One turn moves each row of this set onto another row. After a few examples, where does it send each row asked below?
bosu: [ -9.2 -12.8  -7.7  -2.2   0.4  10.3  -1.0  18.6   0.5 -55.2 -15.9  13.6
  -3.8]
pel: [ -7.4  24.7 -13.3   9.3   9.9 -31.3   5.7  13.2   1.6   7.9  10.6  32.0
 -15.1]
vub: [-20.5   2.3   9.7   8.0  50.0  -1.2 -25.8  -9.3  16.1 -29.3   0.1  -3.4
 -14.4]
nabam: [-14.7  -1.2 -20.6 -10.1   9.5  -0.9 -20.6   4.2  11.0 -62.5 -22.9  -0.5
  -2.4]
Zesum: [ -0.5  20.3  -5.3 -21.8 -17.2 -30.0   3.8  -2.3 -12.6  10.4  -1.9   3.5
  21.6]
rolo: [ -5.9   9.1 -18.1 -38.1  23.7  33.6  13.8   1.8  14.6 -20.0   2.3  15.2
  -9.4]
zamiv: [-15.7  -7.1  19.2  12.8  44.5   7.0 -11.2   2.3   8.5 -25.3   5.5   9.4
 -16.6]
kudip: [-13.7  36.2 -24.9   1.8  19.1 -42.5 -12.6  -0.8  12.1   0.9   4.9  19.4
 -13.0]
fegep: [ -1.0   6.3  -9.5 -31.6  10.4  43.0  11.6   1.9  10.4  -2.6   0.1  -2.4
   1.9]
fes: [ -4.3  24.5  -6.3  14.7  -3.2 -24.2  -0.7  10.2  -1.1  26.6   6.3   9.4
  -2.3]
Budot: [ -9.9  35.4 -18.5   7.2   5.6 -35.4 -19.0  -3.2   9.2  19.9   1.1  -3.4
  -0.9]
Bar: [ -6.5  30.3 -18.8 -30.0  -4.9 -42.4  -9.2 -12.8  -1.8  -2.6  -5.3   1.2
  17.6]
duruv: [ -4.3 -13.5  -0.9   3.5 -13.8  18.4  -8.8  16.0  -2.7 -35.1 -20.7 -10.7
  10.1]
Zazo: [-12.7  -9.4  25.7  18.4  33.2  14.4 -14.1   1.4   4.7  -9.6   3.2  -7.5
  -6.2]
zitu: [ -1.7  16.8  -6.3 -23.3  -9.0 -32.2  16.1   5.7 -13.4  -2.6   4.5  28.2
   9.3]
letok: [-16.5  -0.4  16.5  13.2  38.5   5.6 -29.6  -9.7  12.3 -13.2  -2.2 -20.8
  -3.8]
fuso: [ -7.9  26.3 -18.9 -32.0   2.7 -44.5   3.2  -4.7  -4.2 -15.8  -0.2  26.0
   5.9]
Tuk: [-10.9  -2.5 -13.5  -4.1  -4.4   6.2 -27.8   1.1   8.5 -43.1 -27.1 -24.4
  11.7]
Gom: [ -9.1  18.5 -26.8 -43.5  29.0  24.8  -3.6 -11.5  23.3 -23.2  -4.3  -0.9
  -5.5]
vupa: [ -4.9  16.0 -18.2 -36.8  15.4  33.9  -5.9 -10.9  19.3  -4.6  -6.4 -19.1
   6.3]

vub moves to letok
duruv moves to bosu
Bar moves to Zesum
Where do these go?
rolo moves to Gom
pel moves to kudip

One turn moves each row of this set onto another row. After a few examples, where does it send each row asked below?
kova: [ 11.9 -11.6  31.0   9.7  13.9  -8.6   7.3  15.0   8.2 -13.0  -9.8 -28.4
  54.0  -2.7 -10.8 -16.4 -10.0  -9.9   2.4 -30.9  -8.8  -4.6  23.5  22.7
  -6.8  -1.7   6.5  -7.4 -10.7  -0.8  21.1   8.9]
femen: [ 23.1 -23.8  12.7   1.8  -6.4   2.7 -19.3  15.2 -16.7   8.3   1.9  10.4
   7.2  -2.9  -3.2   2.2 -28.0  17.1 -20.1  -8.5 -24.0   1.3 -10.0  12.3
  -5.5  20.3  12.5  32.1 -14.0  53.0  -0.6   6.6]
vila: [  7.9  -8.0 -20.2 -10.0 -18.9   3.0  -5.6   8.2 -14.0   3.6  -0.2 -20.0
  45.6 -18.2  38.5   3.9  -4.1  -6.6 -15.7  -1.2 -14.8  17.5 -18.4  13.3
  12.8   4.8 -30.9  25.9 -12.2  13.4   3.8 -10.2]
luz: [-15.5  -2.9  26.4 -44.0  43.7   2.8  -2.1  -5.2   0.2   0.7  26.5  -0.8
   3.5  20.0  -8.0 -14.4 -20.1   8.2  10.8   1.7   1.3 -15.7   6.3  -4.2
  -6.6  -1.4 -14.9   7.6  33.7   8.7   2.6   0.9]
pezu: [ 28.4  -2.5  -6.5   3.6  -7.7  10.1  14.7  -1.8   8.1 -12.3   4.0  -9.2
  12.7  18.8  27.0  -7.9 -13.4 -15.9  18.1  17.1  19.4 -10.5 -15.9  10.6
  11.6 -15.8 -10.1 -40.2  17.7 -17.9   7.6 -21.7]
mezar: [ -2.2  18.2 -23.5 -21.7 -24.9   5.9  16.7  19.3  -5.2   9.0   3.5   0.0
   8.1  -2.0 -12.3 -20.7   0.2  36.5 -10.5  18.8   7.9  21.1  13.3  -2.3
  -1.1 -21.7  -6.5  13.1 -18.2  29.4  15.4  29.0]
Dusu: [ 19.1   2.8   9.1 -18.4 -22.1  -3.8  24.4   4.3  -8.0 -14.1  15.8 -35.7
   1.0 -11.7 -10.1 -14.8 -12.5  -2.7  -1.5 -29.8  12.9  17.2  -0.3   2.6
 -18.5  15.9   1.0  39.1 -20.5  16.5   0.1 -18.0]
gol: [ -1.4   6.4 -18.3  -3.6 -16.5  -6.7   2.7   2.0  21.6  -6.4   3.2  17.0
 -14.6  11.0  28.3 -37.2   7.8  11.0   4.1 -16.0  18.0   7.5   5.6 -18.3
  -9.3  -7.6 -30.9 -17.5   0.1  -5.6 -25.9  19.8]
bab: [ -3.7   1.0  -7.3  -1.0  17.4  24.5 -40.7  15.8 -15.1  16.3  -0.1   4.7
  -0.6 -14.7  -5.6  19.9  39.0 -18.2   9.1 -18.8 -21.4  -1.0   8.3  13.3
 -14.0  -7.0 -10.9 -18.3   5.4  -1.3 -16.1  -1.0]
ped: [ 10.2   4.9 -21.3 -43.7 -16.7 -40.6  18.1   7.3   7.0   3.0  -9.4  20.2
  14.5  14.8  14.8   9.5  -0.7 -14.0   9.5 -13.7  -4.3   9.4  28.2  21.5
   9.6  12.2  -8.6  -2.2  19.6  10.0   0.9 -14.9]
feso: [ 11.4 -19.1  10.7  10.7  18.4 -22.8 -21.6   2.6 -14.6 -20.7  26.0  18.0
  -1.9  10.7  -8.5 -23.9 -29.0 -21.1  -1.3 -16.1   8.1  -0.8  -5.3 -13.9
 -10.6 -19.8  14.8 -26.9   0.1 -15.5  -6.8  -1.2]
puz: [  1.1 -11.6  11.4  28.7 -15.8  18.6  -7.0  -1.8  -7.6   5.4   3.4  46.3
 -31.7  12.3  21.2  17.3  -9.1  -7.1  -3.5   6.7 -16.0  -9.3 -15.4  -2.0
  -4.9 -10.6 -19.8 -11.1  16.3  -4.9  -3.2  15.6]
gamuv: [-22.7  -7.9  -9.9  25.2  11.1   9.8 -20.2  -4.8  32.3   1.3 -13.0   4.6
  -9.4  19.9 -13.0 -19.2   8.9  12.2 -14.4  16.7 -10.4  -7.3 -10.2   7.8
  -0.1  17.9 -22.1  15.9   4.5   9.4 -12.4  32.5]
Dek: [ 37.0  13.1   2.2 -31.8 -10.6 -34.2   4.9  -5.3  -0.9   8.5  -9.4  17.7
  20.3   4.4  22.4  28.6  14.8 -11.0   1.0  -3.7 -15.1   5.3   4.9  32.1
   9.9  12.6   4.7 -14.3  19.8  12.5 -15.8  -5.8]
nefeb: [  5.5 -15.2 -25.7   2.4  10.1  22.2  -1.8  31.0  20.3  -8.9 -13.6  19.8
  44.9  10.5   4.5   1.3  -3.7   1.0   4.7  20.7   0.5  14.6  -9.7  16.8
  20.6  -1.1 -17.9  28.5  21.1  -1.1   6.5  -7.7]
git: [ -1.0   2.2  31.6   5.3 -33.6  11.1  22.3   1.7  19.6  -2.0 -28.6  -9.7
   3.8  -9.4  -5.7  -7.1  15.2  18.0 -14.8 -13.4 -22.2  -4.4  12.5  37.6
 -22.2  -0.2  -7.3   4.5  -6.1  11.8  17.7  31.7]
gabin: [ 11.0  -7.2   4.9 -33.8  -7.9  30.1 -26.8  -7.9 -16.6   4.8  -3.6   9.2
   5.6  -4.5  15.8  -6.1  -7.6  -4.5  -2.3  -8.3  -9.6   6.0   5.0   5.0
  -3.2  -1.5  -3.2 -62.5  -5.5   2.1   6.6  29.6]
geno: [ -8.6  11.1  -0.5  20.2   4.4  24.5  -5.1 -18.8  25.5   4.7  -0.1   2.9
   3.4 -14.0   2.9  -0.9  -8.7  29.8  -0.7   1.2 -37.8  18.8 -16.9 -19.6
  -4.2   7.7 -41.5 -14.1 -10.8   7.6  -4.4  19.3]
Salis: [ 28.9  -8.3  13.7 -22.6 -18.3 -41.0   9.5 -18.2 -21.1  28.3  -9.3  40.6
   7.3   2.7  16.9  18.3   6.3 -12.2  -2.6  -1.6 -16.7  25.9   4.0  16.9
   4.3   5.8  10.9 -12.8  -2.2  13.6   6.8  -3.5]
sunuv: [ 15.5  -8.0  15.5 -18.0   6.2 -36.4  18.9   2.0 -12.0  19.2   0.0  42.3
  -3.0   7.3   4.1  27.3 -14.9 -18.1  14.4 -30.9 -19.9  15.7  12.9   5.7
   3.6  13.5   5.0   2.6  11.3  12.5  11.6 -11.5]
fil: [  3.1 -27.1  -8.2   6.3  21.4  -2.9 -10.8  24.4   1.3  25.4  -0.4  11.7
   3.1  17.6 -23.0 -33.7  -1.7   5.2  30.2 -12.6   7.0   2.6  11.9  -0.3
  -7.6 -12.4   8.5 -20.3  -6.7  16.9  17.3 -36.0]
rago: [ -2.6  13.3   0.1 -36.6 -26.9 -61.0  28.6  -0.7  -6.4  20.5   0.2  13.8
  -1.9  14.9   4.1  -6.0   6.1  -4.3  -1.5 -14.1  -3.4   6.8   2.0  24.0
   1.4  -6.4   1.0   2.6   8.1   6.6   9.7  -8.1]
rogat: [ 18.8 -13.9  13.3   1.1 -15.9  28.7  15.5   0.4  -5.2  12.4 -11.0  34.9
 -18.2  -4.6 -24.6   1.0  -1.1  24.2  -5.5  22.1  -5.3  31.9 -12.4   9.0
 -11.8  -2.8  18.6  21.6 -11.3  22.4  22.1  17.6]
Ves: [  2.5  -3.3  -4.9  11.6  23.8   2.2   0.1  25.0   7.1  -5.0  18.5  27.6
  31.2  -9.9 -15.8 -10.5 -24.3  14.8  19.6 -22.0 -20.8  31.6 -11.1 -20.7
  -1.3  -5.4  -6.7  32.4  -3.6  -7.7  -0.6  -7.6]
Ruri: [  3.4 -22.1 -34.3  -4.4   3.4  13.4 -14.4  16.9  -1.8   9.4  -4.9  10.0
   5.5  -4.4  -8.9  -3.4  -6.1   0.4  22.5  11.3 -17.1   6.9   6.1  13.2
  -3.5 -25.6  -1.7 -35.8   3.1   9.2  27.1 -45.9]
Tos: [  8.4 -24.6   3.5  55.1   3.6 -21.4  27.8  11.2  19.2  -1.9 -17.4  10.7
  16.8   0.4  15.9  -8.4  -5.4   0.1  -1.4  -0.6  -9.1   2.3  13.2   9.5
  -0.1 -14.6  -9.6  25.4 -10.5   8.5  23.6  11.6]
gog: [ 16.5  -0.3 -27.6 -27.1 -13.1   3.2  20.9  12.5  15.7  -4.0  -7.2 -27.9
   0.6 -20.2  19.5 -12.0 -12.3  25.8  -5.4 -10.5  -6.1  10.9 -23.3  20.2
   0.2  11.2  -8.8  24.9  -8.8  38.2  10.8  -5.9]
Bagas: [  3.9  21.9  16.4 -16.3  15.1  11.0  20.5  13.8  -7.2  -9.5  12.2 -32.1
  10.8 -13.4 -27.6   1.6  19.6 -13.3  -3.4  -9.4  16.1  12.6 -29.8  21.5
  -5.0 -14.7   8.7  23.4   5.0 -17.8   9.9   9.9]
Tesir: [  8.0 -16.8  -6.0  32.1 -24.9 -19.5  14.9   4.1  26.4 -29.5 -14.7  15.6
  29.2 -15.5   8.4 -13.7 -14.9  13.0 -10.0  -1.4 -28.5  16.9  22.3   8.1
 -16.6 -19.0 -16.3   9.2 -10.3   0.1  10.3  -4.5]
lolo: [ 20.7  -7.3  -4.3 -42.4  36.2  23.5 -12.1 -32.3   1.8  -6.3  16.3   6.2
   6.5  -3.8  16.2   5.8  -6.8   0.4  27.0  28.3 -16.1   6.6  10.8  -0.2
  -5.2  11.9   0.9  -4.1  22.5  -1.7  -7.4  -2.7]
Pob: [-11.5 -11.7   4.3  30.5  19.8   1.4   1.7 -20.3   0.2 -21.0   8.0 -16.5
   8.1  -7.0 -13.2   5.3 -11.5 -25.9 -22.0  22.1   0.0  16.4 -25.0  -6.4
   2.7 -18.5 -26.5  -7.8  -2.8 -19.2  21.5  -6.6]
gizu: [ 16.3  -4.7   6.4  35.4  -2.2 -10.4  -7.0   6.8 -18.0  20.1   6.4  15.0
 -28.3   3.7 -11.3   1.3  35.0  -2.5  -7.9  15.7  15.7   1.6   3.4  -0.8
 -19.0 -33.6   2.0  -8.0  -8.7  21.5  -8.9 -11.0]
Feto: [-15.0  10.5  22.1 -44.9   0.2  -3.9  -4.6 -26.1   6.2  -0.2  19.3   1.1
  -1.5  14.9   3.1 -25.0  13.5  21.0  -9.5  26.4   0.3  -8.2  -8.0   9.3
 -18.2  -9.6 -21.8  10.3  29.5  -0.9 -20.1   5.9]
godo: [ -7.8 -20.9  23.9 -14.5  34.6  -7.8  12.2 -25.6 -19.6  16.5  27.5  21.0
  -8.6  13.5   8.6 -11.4 -17.4  -0.4   5.5  25.4   9.1   9.7   3.8 -24.4
  -3.9 -18.2 -15.8  12.9   9.5   7.8  19.4  -0.7]
Kupi: [  3.1 -26.5  20.4   8.2  -8.4  -9.5  -5.7   6.2  -6.7   4.3   4.7   2.9
  13.0  -1.4  -3.3 -19.2  -7.9  -6.8  -8.2 -28.7 -10.5  14.6 -32.8  12.5
 -11.6  22.1  -0.2  58.3 -10.5   4.6  -6.4 -17.1]
Feg: [ -6.8  11.6  15.0  -9.6   6.0  26.2 -10.0  19.8  11.8  19.8  -5.2  -7.6
   0.7   1.5 -12.5  -6.4  41.6  -0.3  21.7 -36.2  -0.8  -3.5  -1.0  13.9
 -18.6   0.6 -24.3 -15.9  12.9  -3.2 -15.5 -19.6]
rurer: [ 27.2 -22.5   8.4  -8.4 -14.0  17.4  -4.9   6.9 -34.2  -8.5  -2.7 -15.5
  17.0 -10.9   9.3  28.0 -10.8 -26.0 -31.2   7.8   5.7  10.4   5.0  17.9
   3.0  11.3  -3.1  23.2 -10.3  33.7  14.1  -1.5]
dani: [ 18.9 -12.1   1.8  12.8   6.9   2.6   6.9   0.8   8.7 -25.7 -12.4 -26.8
  32.7 -21.1  -6.3   7.2  -6.3 -22.6  10.9  -9.2 -30.4  -2.4  11.3  39.8
  -8.9  -2.2  20.9  -1.5  -5.0 -18.4  26.2   1.3]
ros: [-15.7   5.2  -4.8  -3.2  12.3  16.0 -15.8  -5.5 -10.9  -4.0  13.9 -31.1
  -1.7   8.2 -39.7  -5.0 -26.2  -1.7  -7.1  13.0 -12.6 -10.3  20.5  -1.3
  -3.4   3.2   2.8 -18.1 -15.4  16.1  22.8  29.1]
lazo: [ 11.6  -2.3  11.1  33.6  -3.6  -2.6  -7.1 -23.1  12.7 -13.6  12.2 -18.8
  35.0  22.2 -18.1 -28.6  -3.2  -7.8  -0.5  23.4  13.2  11.9   4.2 -14.4
  -3.0   8.2 -15.7  -2.4 -14.5 -16.3 -15.4 -11.8]
varon: [ 10.8   0.5  24.6 -20.1  32.3   7.1  -7.1 -41.4 -17.2  22.2  22.4  13.5
  -8.0  -7.6  25.1   5.4  14.5   8.2   4.4  28.0 -12.8  10.4 -14.5  -9.4
  -8.6  -6.5  -8.9   3.2   8.2   3.3 -10.1  22.4]
Posaf: [  7.7   3.0   6.1  15.5 -10.9  -1.7   5.2  -4.0  -0.4   5.5 -15.9  -9.6
   2.5 -26.0   5.7   0.4  18.9   7.6  -8.9 -13.9 -30.2   5.1  25.9  19.7
 -18.8  -2.9   7.8   5.0 -29.3  13.3  10.6  54.8]
tes: [  3.8 -11.1  -9.1 -37.1  -7.5   0.7   2.8 -36.6   2.8 -11.3  18.0  14.1
   4.1  13.2  11.1 -21.3  -7.8   7.5   9.8  50.3   2.8  13.2  17.3  -4.7
 -12.1  -8.3 -13.6   7.0  17.9  -6.8  -3.1 -20.5]
modu: [ 34.1  13.1  28.8 -12.5  -4.8  25.8 -19.5   4.6 -24.4  -8.4   9.8  -7.9
  53.0  -8.1 -20.6  10.2  14.5  -7.4 -11.5   9.6   1.6  22.0   2.0  11.0
  -4.6  -1.2  11.1   0.5  -7.5  -3.7 -14.9  12.0]
zosil: [ 14.6  -9.2  10.6 -10.1   7.7  41.5   9.3 -27.0  22.9  -7.3 -14.7 -25.8
  -6.0   3.6 -29.3 -13.9  -9.3   4.1   9.6  11.7   3.5  15.5   1.8   7.2
  -7.2  26.3   2.7 -28.0 -11.5   7.9  22.4   6.6]
dofi: [ -7.6   6.2   7.2 -15.0  -8.0  14.2   3.7   1.2  -1.7  14.3   9.8  -8.9
 -34.9  24.0 -10.4 -26.5  -1.9  -5.6  27.3 -19.2   1.8 -25.7 -12.5  19.9
 -11.0   6.9  18.5 -14.8   6.3 -15.0   8.2  21.1]
dofo: [ 13.9   9.2   0.3   6.0 -25.7  -2.5   7.2   3.6   2.5   1.0  -0.4   3.5
 -14.4 -10.3  -4.6  -7.1  31.8  14.4 -12.4  11.4  14.7  16.0   0.4   0.1
 -24.3 -41.0 -24.2 -31.0  -2.4  15.7  -8.4 -31.4]
rom: [ 10.1  15.5  22.9 -28.9   9.7 -57.5  17.1   5.6  -4.3  11.5   6.8  16.9
  -2.8   2.3  -1.5  14.0   2.6  -8.4  -2.5 -40.0 -12.7   2.4  -8.7  18.3
  -1.8   1.5   6.2   0.0  17.1  10.4  -6.2  -1.9]

Ruri moves to bab
gol moves to pezu
rago moves to ped
Where do these go?
Bagas moves to mezar
tes moves to lolo
ros moves to gamuv
vila moves to rurer
dani moves to Posaf

